One turn moves each row of this set onto another row. After a few examples, where does it send each row asked below?
venav: [ 11.5  -7.1  -0.4   2.4  41.1 -14.4 -27.4 -39.6  -5.5   3.4 -11.2  22.7
   4.7 -20.7   5.6  32.0  -8.9   1.3 -30.0  10.5]
Bap: [  4.7  30.1   1.7 -15.3  12.5  14.2 -41.5   4.7 -20.2  -1.3 -24.7 -13.5
  10.4  -8.4 -27.4  14.1  18.2  -1.5 -17.6 -15.9]
vufor: [ 33.0   3.1   7.7   6.8  -9.1  -3.4   1.1  13.1  18.3   0.2 -11.5 -35.6
  25.8  25.1   6.1  21.5  29.5  -1.3  -0.9  30.7]
rez: [-22.9  -0.4  -9.6 -23.1  12.7  10.7  -3.5 -29.1  19.1 -13.7   8.1  13.4
  11.2   7.7  10.6 -10.7   5.7  37.3  24.9 -15.4]
puvo: [  0.7   2.2   1.5  -0.6  32.6 -22.2 -19.0 -62.3 -12.8  -3.1   9.1 -12.2
  -9.2  -9.7  -0.8   8.4  14.2 -22.8  34.8  10.1]
kemu: [ 18.2   6.6   5.7  19.9   0.1 -30.5  -6.0  -2.1  -4.3   7.2 -13.1  -3.9
  30.6 -15.1 -33.9  -0.8 -39.1  19.5 -12.7  43.9]
fugu: [ 37.0   4.0   6.3   4.3  -8.6  -0.1  -3.7  25.8  13.1  14.0 -15.3 -30.2
  19.9  22.0  -1.6   8.0  16.9  18.2  -4.7  31.9]
zom: [  7.0  19.4   1.0  -1.0   2.9  -6.4  41.8 -26.1  24.6  -9.2 -25.2   0.8
  -3.8  24.2  -6.1 -39.6   1.5 -11.0  -0.7 -13.6]
bofen: [-43.1 -10.5  18.9  32.7   6.9  11.8  -6.8  -8.7 -11.1  27.9  -1.6 -16.3
  -9.6 -14.0  12.2   1.8 -17.1 -27.6 -35.9  15.4]
Rov: [ -5.2   0.5  -1.5 -13.7  22.5 -29.5  -6.5 -59.2  -2.0   0.7  16.5 -12.4
  -4.0  -1.0   6.2   4.3   9.1 -23.2  40.8   7.9]
pigep: [-31.9   0.1  -8.2  22.6   9.3  10.9   8.2 -15.1 -16.6  19.0  -6.4 -14.5
 -23.6 -11.1  19.3  -2.8 -20.1 -37.1 -40.5  11.4]
Sidor: [  2.8  21.5  -8.6   7.3  -6.7  10.5 -15.9  -3.4  12.3 -27.8  -8.2  -5.2
   4.8 -44.4  -8.9 -40.4  21.8 -22.6 -38.0  -3.3]
pezi: [ 18.3 -10.1   9.2  28.0  40.9 -12.9 -12.2 -38.8 -15.7  -2.7  -3.8  10.2
  21.7 -20.6   1.1  25.8  -4.4   6.3 -37.5  17.9]
rir: [-39.8  -0.8  -7.0 -14.4   3.0  12.9   4.9 -24.1  19.7 -15.2 -14.4   7.9
   4.6   8.9   9.5  -1.2   0.5  37.8  18.9 -18.8]
vab: [ 27.7   0.6   6.7   7.4 -13.7  -4.0  13.6  13.9  11.5  -1.5 -13.5 -26.0
  28.7  31.0  -3.3  21.0  24.6   9.0  -6.6  34.5]
gikuz: [  3.5  35.5   3.7  -9.5   5.9  18.9 -42.1   3.4 -15.0  -3.3 -25.0 -20.0
  15.2  -9.6 -21.9   9.1   5.8  -3.0  -8.2 -26.1]
Guta: [-32.4 -11.1   4.3 -20.8   0.2   1.7   5.2  12.8  23.0  -3.5  26.2 -15.7
  39.3  -4.0   3.9 -12.1  27.7   2.1  -6.3  42.6]
nim: [ -0.1  22.4  -4.8   0.2 -11.8  11.3 -11.9  -3.0   5.5 -19.7  -1.9  -7.6
   1.6 -39.8  -0.4 -31.1  30.5 -30.0 -46.7  -2.0]
Mupu: [  1.5   9.6 -14.6   7.5 -11.5 -37.5  26.4 -14.1  -8.7  14.8 -31.8 -21.5
 -31.5 -21.0   7.1 -14.2 -10.7  -1.7  19.7  32.3]
kig: [-35.6   3.6  -3.9 -22.6  -2.8   4.9  -2.1 -31.2  19.4 -17.3 -13.0  16.6
   0.2   5.7  -2.6  -5.1   6.8  33.0  22.1 -18.6]
sep: [ -6.3   2.2  -8.4   4.4  -7.1 -37.5  26.5 -23.1  -2.1  18.9 -29.1 -20.9
 -36.9 -25.5  11.3 -13.5  -1.3   9.0  16.6  24.7]
depu: [ 13.2   2.1   0.4   6.8  -0.6   4.5  35.3  -8.2  27.0   1.3 -32.3   0.4
 -11.4  27.4   4.6 -41.1   0.1  -7.4   5.7  -5.5]
zepor: [-26.1 -10.7  22.9  31.9 -30.0  -0.7 -15.0 -30.4  -1.8  -7.6  21.0 -12.5
  21.8  -6.6 -14.0   1.0 -18.6 -22.9  31.7  25.9]
vulen: [ 16.6   6.0  13.9  16.9  -0.9 -35.2   1.0  -2.6  -2.3  10.2  -2.6 -11.5
  38.3 -24.4 -34.7  -8.1 -29.2  18.6  -6.0  43.4]
Zon: [-18.7 -15.7  -5.5 -11.8   1.1  14.6  -2.9  14.8  12.3 -12.1  33.4 -14.5
  38.9 -10.9  13.3 -19.5  30.8  -8.2   3.4  35.2]
nizog: [-37.2  -5.2   4.8  24.1  11.3  14.3  -0.8 -12.1 -19.5  23.4 -12.2 -14.3
 -17.5 -14.6   6.2  -2.1 -19.8 -30.8 -43.6   3.6]
metaf: [ 13.3  11.7  16.0  24.3  -0.4 -39.4  14.1 -15.2  -5.9   8.1  -7.3 -13.5
  32.5 -25.6 -21.9 -18.6 -32.1  24.9   1.1  35.9]
nazon: [  2.0  15.0 -11.4  11.3  -8.3  25.3 -14.5  -0.4   3.4 -18.2   0.3  -8.4
  -6.6 -24.7  -1.0 -46.7  19.1 -33.1 -33.5  -6.5]
Vezi: [ -6.2   5.8  -4.7 -19.8  13.0 -28.2 -17.7 -57.3   2.8  -1.4  22.5  -8.4
   0.5  -9.9   6.8   5.5  -0.1 -19.9  41.9  18.4]
lik: [ 17.1  26.2   2.0 -16.2  14.6  17.7 -42.0   4.7 -12.7   2.0 -22.8  -0.3
  14.7 -17.7 -13.2   5.9   7.0  15.2  -9.1 -24.2]
zona: [ 14.4  -7.5   4.6  16.3  36.8 -11.2 -21.8 -41.6  -7.6  -1.3  -4.8  20.0
  10.1 -23.9   1.5  27.1  -5.0  -0.3 -41.4   0.5]
boz: [-29.9  -9.6  -5.6 -17.6   8.8   1.6   2.1  19.3  17.8  -5.9  18.6 -26.8
  34.6 -15.4   7.1 -14.3  31.5   5.9  -2.3  44.0]
mis: [  9.9   8.4   2.7   5.0  14.9  -3.3  36.5 -25.6  38.5 -10.0 -25.3   3.4
   2.0  27.0  -0.7 -36.4   0.3 -10.8  -2.5  -9.6]
Buso: [-11.0  12.0   1.2  11.1  -4.0 -35.2  16.2 -22.2  -9.4  24.8 -26.5 -24.9
 -36.0 -37.4  21.3 -18.0  -0.5   1.5   5.7  17.6]
mif: [-24.8  -6.0  10.1  22.6 -33.3   6.7 -10.0 -19.3  -3.9  -9.4  30.1  -8.6
  33.8 -14.0  -1.6   2.4 -28.8 -34.5   5.5  27.9]
vinen: [-20.4 -10.8  14.7  28.4 -40.4   1.1 -12.2 -17.4  -7.8  -9.0  26.2 -19.9
  31.2  -9.4 -10.1   4.5 -18.1 -26.6  14.2  28.9]

Vezi goes to mif
Bap goes to kig
bofen goes to Buso
And these:
sep goes to vulen
lik goes to rez
gikuz goes to rir

One turn moves each row of this set onto another row. After a few examples, where does it send each row asked below?
gagos: [ -8.0  12.2  10.9  22.7 -45.1  19.8 -11.0   2.2 -19.3  -5.4  57.1  35.0
 -15.6 -18.5 -13.0  29.8]
Kup: [  4.6 -20.2  -3.2  39.0 -57.2   0.5  -1.5   9.8   4.6  -3.3   9.3  57.5
 -13.5  22.1  16.7  29.5]
Toz: [ 22.4 -12.8  -6.2  15.0 -44.7  -9.5  19.7  -7.9  39.4  -0.8 -10.4  45.2
 -12.9   9.5 -45.7  20.9]
mokim: [ 30.6  -0.8  -3.2  10.7  -5.4 -13.4 -15.0   3.4  18.8  39.0  20.2  34.9
   0.6 -38.1 -10.6   1.7]
Lis: [ -9.4 -29.8 -10.9 -16.5 -30.3 -17.6  -4.9   2.4  15.7  -2.6  58.6  32.9
  -7.6 -41.4 -20.2  10.5]
nov: [-19.8  -8.8  17.2 -29.6 -12.6   3.4 -42.8   6.7   1.4 -14.7 -27.3  46.5
 -22.8  -4.0 -13.4   8.4]
todiv: [  7.1  -8.1   6.6  12.5 -22.1  31.2  31.3   7.5  14.9  -1.7 -26.7  47.8
 -11.4 -28.0 -23.2  13.1]
menep: [ 19.5  24.0  52.2  -8.9 -19.9  -3.4  -2.3  -4.6  18.5 -40.8  -2.5  46.2
   6.4 -15.2 -12.9  34.8]
buluk: [ 21.0 -41.4 -15.6  19.5  -1.7 -15.7  26.2   8.6   9.8 -15.6  13.2  38.4
 -10.6 -40.5 -27.3   3.5]
Semas: [-24.1   7.9  12.1  12.1 -38.9  33.8  14.5 -12.5  14.2 -39.6   6.9  35.9
  -5.6  12.0 -33.8  14.5]
buga: [ -1.3 -23.3   8.4 -30.2 -18.3  -4.4 -38.0   7.1  -1.4 -30.0  12.7   6.4
 -18.0  17.5 -30.6  -7.2]
nubo: [ 41.9   4.9 -15.0  38.5  -9.3  10.8   0.1 -16.0  18.3  -5.5  -1.4  30.4
   8.7  -2.7 -26.2 -10.9]
veg: [  4.3 -40.3  -9.8   1.9  11.3 -15.2 -16.0 -21.3   7.4 -47.1  14.2  54.4
  -3.7  -9.7   7.6 -11.6]
tiz: [ 21.2  15.7  37.2 -26.9 -35.9 -12.4 -14.0 -10.8  19.8 -41.0  32.5  32.9
  14.8 -12.1 -15.3  32.8]
refi: [  2.9 -33.5  24.6 -26.6  10.1  -0.5  -9.7  -5.1  20.0   8.3 -24.1  54.9
 -18.2 -13.2   0.1   8.7]
foz: [ -2.8   5.9  11.1  26.7 -40.1   0.1  15.7   3.4 -11.3   1.0   8.2  35.6
  -9.2  17.5 -32.5  51.3]
rus: [ -1.4 -26.5   1.0  31.2 -49.6  12.9 -29.7 -10.7  -4.2  -8.2  30.2  67.9
 -30.2   5.8   6.0  30.8]
Boke: [ 32.0  -0.8  27.2 -10.6 -14.4 -38.8  -6.1   0.6   5.4 -40.4  35.4  35.1
  15.0 -28.5  -8.0  34.8]
vav: [ 24.2 -29.9   6.2  33.6 -53.5  -4.6   7.6  19.0  32.2   0.6  11.8  37.1
 -23.5  23.1   4.3   4.3]
retif: [ 20.7 -37.8  26.9  26.0 -33.8  -4.1 -10.9  14.9  37.2   9.7  25.3  41.2
 -47.9   1.4  -5.7  -1.2]
dasan: [ 35.3  -3.1  -8.7  -6.4 -13.5 -18.8  16.2  20.7 -12.7   7.9  -9.5  64.6
 -24.2 -26.7   4.7  -4.6]
kal: [  6.0 -38.3  21.7  33.6 -25.6   0.3 -32.0  -5.7  12.2  -8.3  38.2  58.4
 -52.3  -3.6  -8.2  12.7]
voba: [ -0.9 -15.7 -14.8   5.4  -6.9  -2.7 -26.7   3.8  -9.2 -53.6 -27.4  47.0
  -6.4  -1.9  -4.1  -9.7]
Lemar: [ -0.4   1.7   3.5  26.9   6.9 -42.2 -27.4 -10.5   8.4  -1.8  49.9  30.1
   0.3  -5.9 -21.7   9.7]
rebek: [-51.9   3.5  22.4   1.9 -25.1 -15.5  -1.5   4.4   9.2 -22.4  41.8  39.9
  -9.7  -7.6 -15.6  28.6]
zet: [ 51.8  -1.6  22.8 -15.2 -18.7 -10.6  -1.9   0.5   8.3 -23.0  12.2  44.2
  12.3 -49.7  -5.6  28.2]
Kem: [ 28.0 -14.0 -14.2  -9.7 -16.2 -46.3   2.2   9.7  -8.8 -23.0  47.5  37.0
 -22.8  -2.5 -11.3 -16.2]
Degiz: [ -2.5 -17.8  10.2 -10.4  -3.5 -28.0 -17.5  44.5 -15.5 -15.7   4.2   9.1
  -8.7  -4.2   4.6  -4.1]
mivu: [ -7.3  35.4  18.3  36.9  -7.8   4.6  -8.3  -8.2  13.0   4.8 -15.1  49.7
   4.3   6.8 -10.6  18.2]
vig: [ 15.1 -14.1 -21.3 -19.8 -32.2  10.8 -23.4  25.7  -6.7 -17.2  -7.2  26.5
   3.1 -21.1  13.5 -17.9]
Kili: [-16.1  25.7  30.2   0.9 -13.2  -8.5  -2.6  -3.7 -12.5 -33.0   2.7  60.8
 -36.9  26.2 -17.4   6.9]
Pimum: [  0.2  -2.8   5.1  36.8 -21.8  -9.8 -12.5   1.0  15.2 -26.9  57.7  49.5
 -28.9 -43.3 -10.3  -7.1]
luzas: [-15.5  -8.2  29.5   3.0   1.3  -6.8   8.2  19.1 -15.6 -20.7  11.7  19.2
   5.4  21.1  23.5  12.6]
mefuf: [ -9.9  27.2   5.1   2.9 -32.5   9.0 -37.7 -28.3  19.7   4.0  37.4  34.7
   6.1   8.4 -23.0  12.9]
puve: [ 13.6 -11.1   2.4  19.2 -26.9 -22.1   2.9   3.5  54.5  -0.3   9.2  63.3
 -28.4 -39.2 -20.3  -6.0]
Ruk: [ 18.3 -29.3  15.6 -24.3 -15.5  23.9   1.4 -13.6  10.1 -18.0   3.6  11.7
  -3.4  32.2 -20.4  -2.1]
rabo: [ -7.0 -12.5  -3.3 -27.5 -29.4  17.7 -20.4  -1.2  -0.8 -10.9  31.5  39.5
  10.7 -17.9  36.3  -4.3]
Mopo: [ -7.9  15.6  18.5 -41.1 -38.8 -14.6 -19.5   4.3   2.0  -0.1  46.4  44.0
 -32.2   3.6 -10.5  -0.9]
tama: [ 50.4   5.5  28.7   0.2 -15.9   4.2   3.3 -12.7  13.2 -50.8  -2.5  43.5
   9.2 -25.8 -19.5  20.8]
bogu: [ 32.2   9.8  -9.2  -6.2 -33.3  26.9   6.5 -15.7  -8.3 -26.0 -12.9  61.1
 -24.9   8.0 -21.2 -10.9]

retif goes to Kup
menep goes to Boke
gagos goes to puve
And these:
luzas goes to veg
buluk goes to Semas
Mopo goes to dasan
Degiz goes to voba
Lemar goes to nubo

